Each row is where one point has got to under a steady rotation. How many steps took it there?
The counts run from 0 to 388.
[135  99 134 119  57 107 130 178 146 121 132 144 135 120 106 145 145  91
  91 125 166 157  92 149 160 128 135 120 101 108 137 124 181 140 148] | 179
[173 137 115 140 148 165 113  85 149 131 130  66 120 143 102 131 146 176
 138 146 137 126 150  95 111 106  82 154 162 149 131 127 137 176 119] | 380
[132 115  75 141 107 133 142 194  88 156 128 139 105 118 132 107  73  69
 107 107 125 139 147 159 118 114 121 148 111 124 126 150  93 106 169] | 118
[101  91 120 160 168  77 112 142 137 117  93 136 100 120 148  84 147 133
 114 114 112 104 124  82 155 155 136 111 166 115 138  95 124 180 146] | 3
[130 136 190 130 114 111 130 131 170 115  94 174 172 120  81 127 174 118
 147 129 151 129  69 147 144 153 134  92 105 105 146 105 154 143 110] | 255
[131 172 190 173 152 169 127 120 144 107  66 156 153 133 138  97 106 164
 121 122 112 112 115 134 142 155  98  86 139 125 153 139 117 134 115] | 306
[159 121 102 122 148 144 102  73 144 127 155  69 113 149 130 137 151 180
 127 149 129 123 160  80 123 111 101 157 170 147 133 123 156 173 120] | 34
[173 117  94 118  91 101 136 147 118 121 124  98  92  93 128 158 155  72
 108 138 147 174 119 145 138 116  88 169 127 150 135 105 148 141 165] | 116
[140 162 123 122 131 155 120 120 121 120 145  78 107 157  73 146 110 172
 156 131 125 125 156 153 103 121 115 166 156 163  98 164  89 110 127] | 123
[ 66 120 163 129 178 109 115  92 155 137 176 127 120 122 123 138 156 107
 147 113 138 125 115 159 136 110 184 102  98 100 115 114 160 126 123] | 237
[143 102 133 116 118  68 125 151 139 101  82 133 127 130  61 151 158 101
 122 116 148 167  98 152 155 147 119 148 129 146 150  88 106 149 171] | 103
[186 166 135 131  96 182 132 108 130 145 126 134 164 138 125 136 137 188
 165 158 124 105 116  91 100 137 102 115 129 124 134 146 144 133  81] | 304
[124  90 127 108 141  95 127  84 126 167 161 147 181 144 129 149 162 140
 167 154 118 102 114  84 118 130 177 114 102 118 141  97 148 139 100] | 314
[102  99 145 138 160 142 116 111 113 152 128 145 162 187 115 101  79 177
 128 131 100  84 161  94 125 127 164 103 141 119 139 153  88 133 118] | 365
[178 169 119 143  96 179 154 121 121 139 117 127 139  83 205 125 123  97
 123 155 127 139 104 118 124 118  70 117 106 112 143 128 163 115 104] | 281
[144 132 104  94 111 107 120 121 112 125 161  92 111 161  68 159 147 183
 171 142 126 119 141 122  96 126 143 171 148 149  99 143 107 113 126] | 122
[122  94 158 112 158 116 110  83 132 121 127 137 168 190  92 135 126 183
 131 141 112  96 140  88 135 143 168 105 150 137 141 125 116 149 124] | 366
[121 137 107 113 104 125 150 172  87 121 107 166 126 125 154 131  68  79
 107 114 116 143 139 169 131 137 118 128 116 143 141 146  84  86 172] | 130
[179 145 119 132 162 171 128  56 133 123 123  73 134 123 147 161 141 134
 131 150 132 149 143 112 122 105  60 144 141 163 152 112 132 149 131] | 23
[ 66  71 125 126 169 121  98 117 124 126 160  99  97 166 131 128  98 137
  85 109 124 122 177 139 148 110 176 132 149 130 122 134 128 132 165] | 96
[ 82 191 138 138 167 127 144 114 109 133 139 133 112  90 163 122 122 106
 170 114  92 121 127 166 111 132 139 119 112 131  88 143  91  75 126] | 235
[ 76 146 128 117 115 142 131 168  94 120 149 139 106 129 157 126  74 134
 123 107  97 109 145 161 118 145 166 125 133 130  90 175 102  66 141] | 171
[113 110 102 112  99  77 123 165 131 153 183 128  98 101 129 136 168  90
 149 129 144 133  99 114 122 114 171 138 104  93 101 110 173 127 125] | 209
[134  94 136 115  96  71 125 180 121 106  73 168 134 150  68 133 133 128
 114 120 133 133 112 125 144 171 136 127 149 140 145 111  90 152 163] | 91
[137 116 110 120  65  86 112 206 142 110 133 120  72 108 125 129 158 117
 107 122 152 142  98 111 147 144 131 143 149 117 114 124 171 142 144] | 168
[182 133  94 107 120  79 150 127  93 126  84 143 149 114 134 150 149 111
 157 155 111 149 112 107 116 155  87 152 136 160 148  83  83 135 150] | 40
[ 97 181 145 158 143 134 146 147 133 112 101 130  95  75 148 115 125  71
 131 108 136 150 111 193 138 131  95 120 102 123 124 132 117  95 146] | 206
[126 138 110 124 174 146 131  90  97 157 137 115 152 156 102 145  81 133
 165 125 114 129 161 157 103 103 130 142 114 162 132 143  58 101 151] | 71
[152 117 130 135 126 193 124 117 119 142 113 119 168 189 118 114  62 176
  95 133 130 103 173 118 126 115 114 121 145 144 158 165 100 133 123] | 48
[116  84 153 119 150 147 123  75 131 132 127 145 182 178 155 140 101 160
  94 146 116  98 155  85 149 137 161  94 136 123 174 119 146 134 118] | 354
[201 110 124 109  96 129 146 107 120 142 106 150 189 131 129 151 151 127
 138 169 136 135  98  80 126 131 103 117 112 130 174  92 147 150 116] | 344
